In the data rows, the value 128 means zero.
Every row has a hidden score. In each pair, how much higher is the second row's than the first's? 20 means about the same, 40 much higher and 0 much lower. The score is a weighted sum of the row's numbers plus the product of two more (or one squared), each taken from its middle value.
[167 133 100  79 131  51  79 165 154 126 161 113 153  89  60 102]
[148  93 170 141 114 114 128 144 111  98 116 125 130 112 129 148] 4
[136 152 130 142 129 124 126 124 137 145 113 129 157 133 149 137]
[131  95 164 114 120 114 125 186 139 128  99 118 148 100 117 127] 20
[130 157 136 132 139 115 112 136 112 139 123 108 155 123 141 138]
[153 131 140 126 125 115 121 140 108 123 117 126 157 113 154 155] 12
[ 99  51  87 111  98 143 154  91 156 147 122  88 154 126 103 135]
[121 125 145 146 130 137 131 116 120 129 126 129 120 124 133 117] 22
[146 159  92  55 129  69  91 160 110 127 161 101 158 120 111 114]
[131 178  98  69 104  75 111 147  57  78 191 114 167  98  76  70] 24
[114 142 110 117 142 119 113 130 174 158 105 132 155 158 156 137]
[180 115 163 150 115 135 142 105 107 112 123 100 118 124 119 146] 17
[112 137 134 131 140 119 115 148 134 122 117 136 117 119 135 140]
[104 158 109  55 115 110 122 137  85 151 164 117 172 126 111  81] 4
[128 118 122 137 112 157 155 104 133 144 130 105 118 135 115 133]
[116 149 120 131 125 130 131 128 158 135 110 162 121 163 151 137] 24
[137 134  95 102 171 118  95 113 143 120 153 180 131 168 120 131]
[ 92  90  97 115 185 105  78 172 124  95 139 134 140 155 116 120] 9
[ 76 122 106 128 164 129 106 117 143 122 129 147 113 144 156 141]
[137 127  70  59 120  88 108 136  80  34 200  81 148  20  75 102] 23
[114 130 124 100 147  90  92 176 128 117 130 138 130 120 113 126]
[ 90 160 121 148 125 139 137 134 153 146 100 147  97 166 160 141] 22
[138  93 167 118 127 115 120 185 134 119 109 138 148 127 133 128]
[123 183 108  76 134  51  76 161  42  70 202 147 146  93  49  46] 20
[116 113 128 127 175  96  80 171 118 100 128 143 113 125 119 117]
[179 117 166 145 132 154 142 108 119 120 121 103  95 121 128 145] 16
[136 119 108 112 143  72  83 179 122  99 138 136 128 126  84 121]
[146  95 142 124 176  46  47 216 101  54 146 137 116 107  86  87] 22
[126 125 125 122  94 128 149 130 129 162 130 104 156 121  99 118]
[180 135 146 114 130 126 126 133  85  83 150 149 143 115 155 119] 12
[110 127 135 142 143 147 130 135 145 141 109 132 103 147 139 134]
[163 150  97 111 103 118 137 110  55  68 212 123 163 106  61  50] 25
[ 86 164 116 150 126 135 134 132 151 151 107 144 103 167 154 145]
[133 162 144 119 161 139 114 110  90 100 142 177  96 160 135 107] 10
[112  92 175 135 115 114 128 151 135 176  93  95 135  92 139 118]
[147 143 140 137 133 150 139  97 159 164 111 144 141 129 152 120] 19
[107 155 129 140 124 124 128 118 165 131 113 141 133 127 137 141]
[108 203 161 122 195  99  68 113  97 116 135 222  68 173  99  53] 17
[121 122 145 133 118 156 152 111 102 117 138 111 130 101 136 105]
[ 94 148 130 145 125 139 136 116 146 136 122 153 119 152 148 152] 20
[142 155 124 140 121 143 141 101 135 110 117 139 135 163 155 135]
[130 131 110 136 132 128 125 126 123 138 127 135 141 141 140 140] 15
[ 98 188 101 105 100 149 158  72 107  96 162 140 160 119  97  35]
[ 96 106 110 120 153 119 106 151 122 136 145 137 137 147 114 126] 6
[ 85  91  95  71 135  76  91 171 137 109 136 108 161 131 116 133]
[130 113 130 131 153 120 107 135 133 112 123 148 114 108 126 131] 25
[123 146 131 169 112 136 144 132 125 122 120 132  98 168 108 139]
[ 82 125 118 153 133 159 143 103 137 144 125 145 116 140 152 138] 14
[101 121 119 121 142 142 127 109 137 128 122 143 117 136 166 130]
[119 126 134 139 139 139 130 120 131 137 133 148 118  85 122 149] 26
[121 134 143 157 127 133 132 126 122 145 114 122 130 116 150 137]
[164 154 139 133 103 117 137 127 123 103 112 147 137 138 155 146] 11
[160 162 112  84 199  75  52 148 104  61 160 166 100 144 115  94]
[ 96 125 166 159 181 173 123 106 130 135 144 142  82 121 109 126] 19
[139 115 153 130 132 138 132 149 150 141  99 133 114 163 136 148]
[124 125 104 147 157 126 109 116 131 136 133 144 147 150 133 147] 21
[ 91 151 130 138 122 136 137 108 168 155 107 148 141 144 164 143]
[140  92 101 111 159 107  96 135 146 125 145 130 148 105  98 107] 19
[144 113  97 101 149 100  98 124 163 129 138 144 142 137 102  87]
[154 125 144 117 150 140 121 122  85 100 167 137 122 114 125  90] 6
[174 113 116 120 108 152 156  94 118 126 176 148 148 151  80  81]
[115  95 139 143 155 131 113 155 109 123 142 117  99 112 109 100] 22
[107  98 105 139 146 147 129 116 127 133 141 134 128 152 112 138]
[142  89 176 134 115 137 143 147 124 105 115 123 130 147 140 134] 20
[148 151 149 146 113 129 139 120 146 129 104 137 133 123 147 129]
[164 141 126 128 118 156 151  87 105  96 147 148 136 140 149 111] 11
[187  99 181 152 130 134 130 127 114 108 109 103 106 117 142 151]
[125 187 108 117 154  97  91 120  59  62 192 189 123 145  65  58] 29
[112  91  93 110 149 104 101 124 172 124 127 135 153 129 105  93]
[146 157 135 129 120 110 121 133 144 145 111 133 167 126 150 144] 9
[118 134 108 146  65 152 181  87 112 127 139 106 126 148  94 157]
[199 144 136 126 104 108 129 128  81 113 187 106 162  62  50  57] 34
[116 109 107 163 138 141 130 119 138 117 128 150 104 168 105 143]
[153 105 111 126 141 126 119 112 159 126 131 162 143 155 102  82] 20
[129 142 140 149 130 127 125 136 153 141  97 131  99 132 136 139]
[154 120 169 146 132 111 113 173 142 139  92 131 127 135 120 133] 16
[ 94  67 101  96 172 102  86 165 139 136 132 120 164 128 110  97]
[119 116 178 137 172 112  90 174 138 135 117 129  65 120 104 101] 27
[170 122 126 127 121 143 142  90 114 119 163 108 155  80  98  82]
[144 129 104 114 121 127 133 114 109 123 152  86 159 103 129 127] 17
[143 120  90  55  95  96 129 145 122  95 152 116 163  94 111 145]
[146 136 131 118 138 121 116 133 146 143 111 138 136 149 145 128] 25
[125 121 153 136 143 127 118 134 135 138 122 132 102 140 116 119]
[115 144 124 148 123 126 130 136 111 136 129 133 118  96 132 159] 19
[152 144  90  70 153  62  72 159 102  93 169 133 140 118  95  83]
[144 130  79  56 156  80  81 146 109  86 173 128 132 133 108  94] 19
[138 132  97  89 130 126 126 124  96 141 171  92 155 119 120 107]
[107 127 150 135 167 115  97 164 121 102 135 136  90 132  94 112] 33
[ 87 129 111 131 149 133 117 139 130 128 135 149 129 145 142 137]
[111 118 158 141 118 122 132 142 123 160 103  98 138  95 142 121] 27
[130 136 125 175 131 140 135 119 104 129 132 124 114 126 126 153]
[104 108 111 130 135 138 130 129 126 138 139 121 127 134 121 125] 15
[178 136 154 141 114 146 148 103 111  93 125 147 120 130 161 119]
[ 99 116 122 119 130 136 132 114 154 135 122 136 136 129 149 156] 25
[146 122 160 143  99 160 164 108 132 138 113 105 109 109 140 146]
[117 128 142 121 123 126 130 121 105 136 121 116 168 126 151 133] 18
[115 108 140 139 154 110 102 152 144 172 104  88  94  85 117 120]
[120 145 114 130 116 126 136 130 124 128 123 153 124 142 160 146] 12
[146  98 172 113 131 116 119 203 140 119 100 146 181 133 141 118]
[129 139 135 127 112 108 125 155 140 142 108 135 111 127 135 140] 16
[144 140 142 143 107 124 140 128 135 147 112 140 150 113 144 149]
[115 153 138 153 121 142 139 123 186 162  73 141  88 151 161 135] 31
[170 124 148 128 111 142 148 124 118 113 127 139 120 137 149 128]
[108  98 168 150 162 132 109 148 125 115 132 115  74 129 106 111] 31
[154 164  99  88 140  94 100 139 101 119 174 122 146 122  98 120]
[124  98 113 109  53 138 182 102 141 150 140  89 156 104  93 147] 10
[124 136 166 139 125 117 123 155 146 152  91 135 106 142 123 137]
[123 122 129 129 170  83  73 173 108  93 144 155 111 141  97 114] 21
[ 97 135 143 146 133 152 140 111 143 130 126 150 121 109 139 146]
[112 125 158 174 115 157 153 128 136 156 103 114  83 139 134 135] 17
[133 124 100  86  79 140 166 107 134 155 141 108 164 106 117 141]
[125 182 108  66 156  83  83 129  83  66 177 167 118 140  93  63] 36
[151 139 128 126 128 131 130 124 163 151 100 138 140 144 158 138]
[131 107 164 127 173 102  85 204 132 105 117 150 124 138 109 116] 22
[121 112 132 145 173 114  91 134 114 126 134 128 109  82 136 125]
[ 82 155 134 146 128 140 136 125 165 150 101 150 108 144 155 138] 29
[154 139 136 123 112 141 146  98  86  81 143 162 143 132 164 126]
[123  98 123 120  47 105 163 128 167 129 108  90 157  82  78 146] 28
[116 135 130 147  72 157 180  94 120 162 127 101 136 130  91 135]
[114 131 118 141 142 143 129 104 136 146 128 144 139 140 153 141] 18
[109 131 115 160 137 149 136 113 116 107 147 160  95 183 123 170]
[129 139 148 136 110 143 147 125 157 151  90 140 108 134 163 142] 16
[130 154 128 137 130 123 126 139 102 136 134 111 140 139 132 128]
[124 126 152 126 115 110 126 132 105 130 116 118 170 111 150 130] 12
[124 115 125 121 118 147 145 121 161 155 107 127 148 141 148 147]
[122 121 120 113 126 131 131 127 128 120 119 146 125 117 168 138] 15
[138 124 169 163  96 112 137 157 128 126  92 114 112 151 119 142]
[124 137 124 145 145 122 115 127 132 135 117 143 129 123 148 142] 18
[117 138 138 153 131 135 131 135 108 143 124  93 111 119 134 123]
[169 144 133 111 142  94  98 152 129 112 123 141 141 115 127 122] 13
[131 149 129 144 125 128 129 121 131 141 119 130 155 139 148 142]
[153 139 125 113 138 116 115 138 147 132 114 139 138 149 139 138] 17
[ 98  92 104 118 141 131 123 135 132 136 136 119 139 145 115 131]
[121 131 159 154 135 169 149 117 156 169  98 124  96 102 139 144] 24
[142 104 156 114 138 130 123 176 135 119 116 133 124 127 129 134]
[123 137 132 129 122 144 142 117 144 127 118 153 127 133 154 134] 23
[124 133 109 128 146  90  93 165 116 102 147 150 116 148  88 141]
[118 146 139 141 124 127 129 127 105 138 121 118 150 140 146 137] 16
[174 156 119 126  98 144 155 101  79  91 196 130 156 120  69  77]
[171 156 120 120 116 139 143 102  71 113 198 136 153 128  73  68] 16
[126 136 126 152 139 117 114 125 124 133 120 143 137 116 143 147]
[107 117 102 107 184  91  70 174 117 120 155 149 134 152 103 124] 12
[142 105 166 127 119 137 140 141  95 105 133 132 109 109 144 137]
[128 105 150 171 107 143 149 130 125 127 114  97  93 144 116 125] 34
[ 94 146 131 140 123 138 138 105 174 156 102 153 132 137 160 142]
[102 109 112 111 162 117  99 152 133 109 129 140 119 148 139 124] 13
[117  99 105 106 112  72 103 175 152 130 123 106 154  99  82 111]
[142 152 125 142 119 140 140 102 127 119 131 133 139 136 142 115] 16
[147 142  91  66 124 103 115 133  99 130 174 105 160 122 109 106]
[140 137 108 109 108 118 134 115  93 114 161  92 173 102 127 124] 29
[111 116 115 159 147 142 125 126 135 139 122 132 110 146 122 128]
[124 137 129 178 134 146 136 110 114 129 138 138 107 139 122 154] 23
[128 109 155 152 129 143 137 140 128 146 109  97  97 103 133 115]
[ 99  89  97 111 133 107 111 158 133 131 131 113 144 136 109 124] 15
[111 133 147 148 121 118 126 140 104 139 120 119 148 125 137 139]
[134 135 140 123 112 117 131 113  93 120 134 116 173 101 151 117] 15
[130 125 141 114 140 123 117 136 100 131 132 118 161 107 152 139]
[132 105 160 157 118 147 146 131 134 141 107 105  93 105 127 114] 29
[163 109 148 140 103  95 125 132  94  86 132 125 149 117 118 144]
[116 102 180 157 114 140 142 140 129 154 108  94  91  96 123 119] 32
[ 94 118 136 155 111 176 167  94 171 170 112 115 120 133 141 150]
[125 153 146 116 145 138 122 130 136 175 134 117 106  79  85 111] 14
[ 83 126 120 115 106 132 144 121 158 140 116 133 141 146 155 168]
[156 131  73  44 173  75  67 148 122  82 169 141 125 119 110 101] 26
[111 151 135 139 118 136 138 110 174 158  97 140 147 134 166 141]
[163  78  98 104 109 141 148 108 122 131 164  65 175 104  92 110] 15
[160 101  98 103 103 148 157 100 111 135 170  69 168 113 104  99]
[116 141 118 131 115 125 134 131 147 139 118 159 125 144 146 134] 19
[119 158 132 137 120 113 124 122 172 138 106 141 151 119 144 134]
[112 133 139 170 132 147 137 121 124 147 117 124 113 122 144 146] 14
[141 121 107 110 154 124 109 117 143 120 144 163 142 148 124 124]
[ 95 102 128 143 119 172 160  91 169 166 109 116 125 116 149 142] 21
[149  98  85  60 104 117 136 128 106 126 170  50 169  90 102  93]
[ 81 132 112 127 160 119 103 120 144 118 133 140 100 130 152 163] 32
[122 123 122 149 143 144 129 108 132 138 134 143 135 126 133 154]
[ 84 213 101 102 111 152 154  66 114 121 150 174 134 138  87  42] 29
[135 130 159 141 123 142 140 115 115 132 121 122 123 118 145 117]
[140 120 122 127 124 139 137 116 103 120 148 100 147 110 129 103] 23
[102 126 114 130 130 170 152  96 114 153 159 115 115 111 101 134]
[108 113 147 149 133 152 140 146 118 146 119 103  90 110 132 108] 26
[133 122 129 129  94 128 149 123 126 133 127 108 133 131 101 130]
[185 119 167 149 121 119 126 109 105 109 123 105  92 124 114 142] 18
[142 138 123 123 122 128 131 122 143 149 112 136 153 131 161 150]
[107 113 120 127 129 147 139 109 146 142 125 134 144 124 149 148] 24
[162 141 138 122 114 123 133 139 141 143 106 133 151 135 154 144]
[102 123 127 119 110 148 152 111 167 135 107 115 118 117 153 167] 28
[107 156 119 144 128 141 136 122 151 140 109 152 109 167 155 137]
[131 124 139 132  97 147 159 113 137 140 114 118 119 117 135 146] 14
[107 117 140 159 173 112  90 130 143 176 109 126 112  93 126 126]
[ 77 200  97  96  94 140 155  78 115 123 146 146 163 111  81  40] 29
[101 130 122 153 136 150 136 102 143 155 128 149 132 118 146 148]
[113 116 109 138 106 140 151 115 119 116 138 128 121 162 107 148] 17
[150 142 138 129 133 126 125 125 127 137 117 117 145 104 151 134]
[139 124 102 115 126 118 122 126 118 134 148  84 163 110 125 126] 20
[130 167 141 102 171 140 108 115  94 117 151 171  93 157 131  99]
[148 143 112 120 103 126 143 114  91 108 165  91 165  93 112 112] 36
[152 175 109  82 174 110  87 130  87  80 163 182 107 176 126 114]
[160 168 113  85 202  86  55 147 104  91 166 180  96 166 106  97] 22
[118 122 133 133 107 144 151 110 121 136 129 119 114  90 138 148]
[146 128 117 119 118 138 140 120 123 149 148  92 154 116 120 107] 26
[113 145 133 188 125 163 153 107 115 139 131 131  77 141 123 148]
[ 91 111 103 122 199 109  73 172 116  90 147 152 127 175 128 125] 8
[128 117 173 139 115 129 138 124 108 126 116 117 141 116 152 120]
[177  90 109 109  84 168 181  89 109 140 178  59 182 100  85  74] 30
[132 141 136 131 134 126 124 141 160 169 102 137 128 122 118 133]
[131 133 114 107 147  98  97 145 187 156  97 141 155 133 141 131] 23
[144 108  96 100 136 116 116 132 126 157 157  75 163 104 116 120]
[126 151 135 144 123 133 133 116 139 153 117 143 156 132 152 142] 24
[134 164 114 132 111 131 140 103 125 100 136 145 134 159 134 122]
[ 92 132  95 106 129 111 116 151 130 128 131 139 133 169 143 142] 12
[114 118 129 139 133 158 143 112 153 152 113 117 111 130 125 137]
[ 86 112 109 120 125 123 128 133 129 129 141 137 140 145 125 140] 16
[145  93 176 152  91 118 144 126 101  91 130 106  91 108 114 151]
[151 166 132 143 106 126 139 103 132 111 119 144 133 133 142 143] 31
[111 130 158 131 170 127 102 164 156 147 114 122  66 119  92 105]
[126 142 132 152 134 133 126 112 127 139 130 140 153 140 134 148] 18
[ 69 132 116 130 140 137 127 119 139 128 133 153 119 154 155 137]
[123 120 117  92 163  54  61 209 129  84 131 150 147 145 101 114] 24
[140 131 145 142 116 156 153 116 164 156  94 123 114 128 151 144]
[137 105 172 162 103 132 146 147 126 127  99 103 108 151 119 136] 22
[113  95 102 103  67 111 156 109 146 116 129  97 147 115  96 159]
[163  77  70  82 193 133  90 103 162 125 152 150 114 168 129 101] 12
[102 139 109 136 143 144 127 118 142 130 115 149  95 170 167 126]
[123 134 109 120 122 136 136 123 134 129 121 148 135 136 161 144] 17
[117 138 123 144 128 128 127 127 108 125 124 137 136 137 150 155]
[ 92 119 124 148 133 160 146 102 135 137 128 125 104 135 142 140] 25
[127 113 149 120 120 102 118 139  96 108 125 121 167  86 146 132]
[107 146 118 139 126 129 130 117 146 142 120 132 148 140 151 150] 27
[173 103 176 146 113 153 152 121 125 131 107 111 103 137 138 149]
[125 122 147 140 121 139 140 141 149 150  95 123 109 146 130 152] 26
[167 109 177 148 131 117 120 151 126 122 105 127 129 121 125 132]
[111 189 131 112 160 121 105 107  91  93 154 189  96 152 105  78] 24
[135 103 102  87 145  77  85 173 128  98 142 126 127 116  99 115]
[123 113 107 127 118 148 147 104 135 155 139 112 137 128 111 128] 16
[157 105 197 146 158 149 123 157 157 158  89  83  76 115 113 108]
[124 133 151 151 124 145 141 128 117 145 116 116 101 104 143 125] 28
[127 144 126 144 129 134 131 135 131 130 117 127 116 115 134 162]
[130 105 101 105  59 128 172 103 134 145 145  95 156  98  87 143] 5
[170 137 146 127 109 117 132 144 143 137 104 142 129 140 140 135]
[100 102 119 116 151 135 118 114 141 133 120 144 124 104 153 119] 22
[ 88 124  87 108 134 112 112 146 123 111 139 134 130 172 147 144]
[115 162 140 132 165 117  98 145 133 166 119 140  97 100  78 118] 25
[143 133 155 162  97 187 183  95 135 158 112  92 109 131 140 145]
[129  97 180 150 125 141 137 144 131 152 102 107  93 104 142 120] 17
[118 197 137  95 195  74  54 140  78  76 161 201  84 154  94  66]
[114 154 129 142 117 136 139 109 165 142 105 153 119 146 157 136] 18
[145 131 144 131 112 137 144 127 118 130 118 135 142 119 160 150]
[109 107 166 143 125 142 138 141 125 134 117 121 117 124 133 122] 28
[172 103 174 144 109 152 154 120 125 132 108 110 103 137 138 152]
[155 143 130 128 114 126 135 119 164 154 101 151 124 144 161 137] 24
[130  99 169 162  95 143 158 128 120 137 107  83  78 119 117 141]
[133 115 154 110 149 147 127 182 156 158 106 111 120 122 109 107] 11
[ 84  89 103 108 136 109 112 151 134 124 132 129 155 149 118 138]
[136 115 144 142 112 153 154 113 134 135 112 111 104 126 123 150] 22
[124  97 104 115 141  97 101 133 163 118 132 129 152 106  97 103]
[119 156 139 145 120 142 141 120 136 124 119 152 118 148 149 146] 9
[136 120 104 112 149 117 109 128 147 134 135 151 154 157 122 120]
[117 155 128 115 118 135 137 111 104 113 127 162 115 142 138 128] 15
[173 134 147 126 100 122 142 130 116 118 122 150 125 122 156 128]
[158 140 130 132 115 134 140  97 156 122 113 146 147 134 150 124] 35
[111 137 137 151 130 143 137 125 117 134 124 129 105 100 129 156]
[ 84  75 123 142 154 144 122 121 147  95 114 145 139 132 119 148] 28
[ 84  92  88  68 148  90  92 169 127 123 145 108 151 146 125 132]
[149 151 135 130 116 130 138 118 121 112 120 126 129 121 146 129] 28
[169 110 147 143  99  93 124 128  96  84 133 125 149 120 118 148]
[122 101 105 124 147 152 130  89 156 136 136 166 138 189 134 117] 30
[131 135 125 138 120 132 136 137 110 141 129 120 128 107 139 130]
[148 102  80  32 123  89 107 149 116 155 169  34 177  86 114 114] 8
[122  93 123 131 150 115 107 144 106  85 152 125 117 136 106 115]
[170 143 140 133 113 127 137 115 127 113 118 149 147 119 152 129] 16
[138 150 164 141 135 136 129 143 158 163  87 141 115 141 124 133]
[140 138 134 158 102 177 174  93 139 157 112 100 120 115 153 164] 19
[106 144 140 154 120 143 141 135 128 140 110 136  93 123 142 151]
[150 130 153 140 125 138 137 126 114 122 125 137 129 109 148 143] 16
[117  95  97  80 168  44  51 214 137  89 126 122 143 124 109 106]
[113 104 127 147 149 147 126 140 104 128 138 119 108 113 122 109] 15
[ 92 123 121 143 136 136 128 113 149 143 122 130 113 112 143 142]
[138  99  81  89 140  75  88 150 155 106 135 102 153 102  93  91] 24
[115 143 149 155 132 151 139 109 153 160 112 147 112  90 141 157]
[120 128 142 148 129 127 127 129 111 140 121 131 142 105 146 135] 15
[126 126  98 103 109 126 138 128  96 112 157  77 157 101 124 121]
[ 93  85  90  96 122  96 112 152 132 115 138 107 153 134 108 135] 16
[149 107 179 114 154 128 112 190 134 113 118 137 136 151 140 112]
[113 114 110 135 112 135 142 118 139 140 128 117 117 145 107 131] 26
[123  94 106 103  59 111 160 110 152 134 128  93 154 101  89 150]
[160 154 144 138 122 157 149  94 128 130 118 150 132 146 162 128] 26
[168 101 193 145 129 117 120 162 109 111 115 124 124 115 129 126]
[131 152 128 136 120 117 126 120 159 145 107 136 157 124 153 145] 24
[113 193 112  89 193 110  78 120  89 115 175 195  96 175  95  72]
[121 124 135 150 112 163 159 107 113 131 136 120  87 111 137 149] 22
[112 211 158 129 224 109  56 113  97 136 135 238  49 218 100  59]
[184 113 127 121 125 133 132 124 108 127 172 114 155  97  68  70] 24
[111 111 153 145 149 151 129 142 144 169 115 104  87 122 115 117]
[126 141 139 135 118 119 129 117 110 135 127 114 167  98 141 135] 25
[150 141  96  95 152  84  86 153 131 115 155 129 141 115  96 114]
[109 116 104  99 172  70  65 197 124  87 139 141 142 156 109 117] 19
[166 154  99  88 198  93  64 140 123  89 161 185  98 172 111  98]
[106 113 157 146 121 149 145 126 128 148 111 115 112 128 135 128] 21
[126 154 105  71  89  66 114 161  30  75 211  88 190  71  45  29]
[119  84 105 145 152 133 115 130 138  95 123 139 123 154 104 133] 17
[168 141 147 140 110 145 150 102 106  80 127 149 122 137 160 125]
[173 104 187 141 128 118 123 170 127 119 101 128 122 131 134 123] 24
[134  92 104 150 116 112 126 139 122  84 128 119 115 142 103 135]
[ 94 111 131 153 141 161 141 130 103 135 136 104  87 129 117 113] 15
[108 124 128 154 126 176 158  94 142 156 117 123 109 145 150 144]
[ 85 157 115 145 122 137 137 122 142 140 121 150 110 169 156 156] 22
[176 134 152 126 114 124 134 137 107 106 121 148 137 121 158 134]
[ 97 113 122 119 114 153 152 104 161 154 113 132 136 137 161 141] 25
[112 139 125 139 121 141 139 121 138 146 121 145 127  95 146 158]
[129  92 106 145 137 130 123 127 120  98 137 130 116 141 106 133] 22
[143 114  92 101 126 119 123 134 119 142 157  81 157 125 113 106]
[102 131 123 144 149 137 121 132 137 133 126 139  91 139 132 136] 25
[106 171 144 120 177 114  90 172 140 169 119 148 106 131  76 113]
[129 125  72  35  83 125 154 116  76 117 200  56 187  87  99  83] 15
[163 149 135 124 125 144 139 105 111 116 134 147 147 136 155 123]
[103 108 135 142 158 146 122 142 140 127 113 125  87 148 141 114] 24
[130 129 148 171 100 211 197  70 162 191 110 102 128 137 149 141]
[112 131 130 116 155 135 116 144 148 169 121 136 127 132 119 121] 11
[156 142 134 126 127 129 129 128 168 159  97 133 141 138 158 127]
[147  99 166 110 129 108 116 208 132 121 102 125 166 100 118 121] 26
[132 141 138 146 125 122 127 118 120 138 121 118 152 124 139 123]
[129  98 101  93  60 127 169 107 135 135 144  92 160 102  93 153] 2
[124  76 109 147 135 191 162  55 150 136 139 134 138 173 129  99]
[131 153 132 143 115 126 134 112 171 119 105 150 139 146 142 126] 35
[134 147 143 134 118 115 126 154 162 150  84 138 103 164 131 146]
[123 128 133 139 118 161 156 107 175 165  99 133 118 159 150 137] 19
[131 145 134 131 122 126 131 126 114 137 125 117 156 119 148 141]
[108 105 147 137 153 102  97 144 130 160 122 107 110  70 124 112] 22
[109 148 117 130 124 123 128 136 128 130 132 145 132 136 140 153]
[107 126 124 131 115 155 152 106 165 149 104 129 125 137 166 152] 22
[121 138 128 143 133 139 132 124 141 128 117 137 117 128 137 143]
[ 98 143 118 120 124 120 125 134 160 130 106 162 125 145 159 133] 19
[171  88 165 141 128 103 112 143 112  98 116 114 130  79 131 153]
[ 90 125 119 148 138 158 140 111 137 148 124 129 107 130 135 139] 23
[117  87 176 143 106 127 140 148 120 118 117  95 115 113 110 134]
[139 146 154 128 133 117 117 138  87  77 140 155 109 117 126 118] 18
[118 128 134 160 157 131 113 122 135 141 119 118 116 109 129 151]
[124 112 143 135 142 146 130 131 124 130 143 101  96 132 107 108] 16
[114 111 123 147 124 106 117 154 141 169  97 117 125  91 122 150]
[164  99 186 144 131 141 134 162 127 127 108 120 112 140 140 129] 15
[123 142 120 150 128 145 139 115 133 156 124 139 144 137 146 153]
[133 181 114  94 160  91  85 121  82  56 174 176 111 158  97  62] 28
[108 114 121 108 112 125 136 126 161 133 112 125 151 125 150 162]
[105 127 140 135 150 129 114 152 146 140 103 144 102 164 130 146] 22
[140 103 170 137 138 135 127 158 124 101 117 132 120 146 134 132]
[120 112 116 136 169 110  92 148 142 108 114 132  86  97 120 135] 25
[ 91  98 115 113 143 117 112 147 128 102 137 139 135 139 124 148]
[120 122 113 138 145 140 126 109 131 136 127 139 141 130 146 143] 16
[ 71 155 103 131 142 112 110 141 137 125 137 144  99 169 152 141]
[152 132 127 121 128 129 129 132 146 140 105 142 135 150 149 150] 13
[138 104 109 130 131  82  99 175 140 106 120 131 140 122  85 120]
[129  81 176 154 102 130 146 136 107  88 131  95 105 115 115 137] 11
[193 160 122 141  79 156 175  81  84 106 202 153 158 140  62  67]
[144 149 118 119 136 120 119 130 124 118 138 151 119 133 123 127] 20
[127 144 118 132 114 133 140 103 146 134 132 136 155 143 137 125]
[126 140 125 131 122 136 138 125 128 133 115 140 123 111 150 143] 16
[ 76  98 117 111 154 130 112 110 155 118 122 152 134 133 158 152]
[143 147 129 126 117 134 138 114 116 115 131 132 141 127 140 119] 13
[101  92 117 125 143 154 135  97 153 167 128 123 109  68 141 138]
[ 76 186  99 121  91 122 149  96  61  73 184 140 171 102  61  34] 31
[153 191  99  71 118  64  95 158  83  98 175 121 151 111  85 110]
[112 129 133 141 126 150 143 112 156 155 107 144 126 115 161 141] 26
[115 128 110 151  93 155 166  93 122 151 142 109 127 148  96 138]
[167  77  97 100  94 155 165  96 118 132 171  60 175 104  88  88] 19
[130 112 108 127  93 147 162 102 124 121 137 105 126 139 115 144]
[136 153 135 137 112 120 134 125 167 146  99 139 145 110 155 142] 27
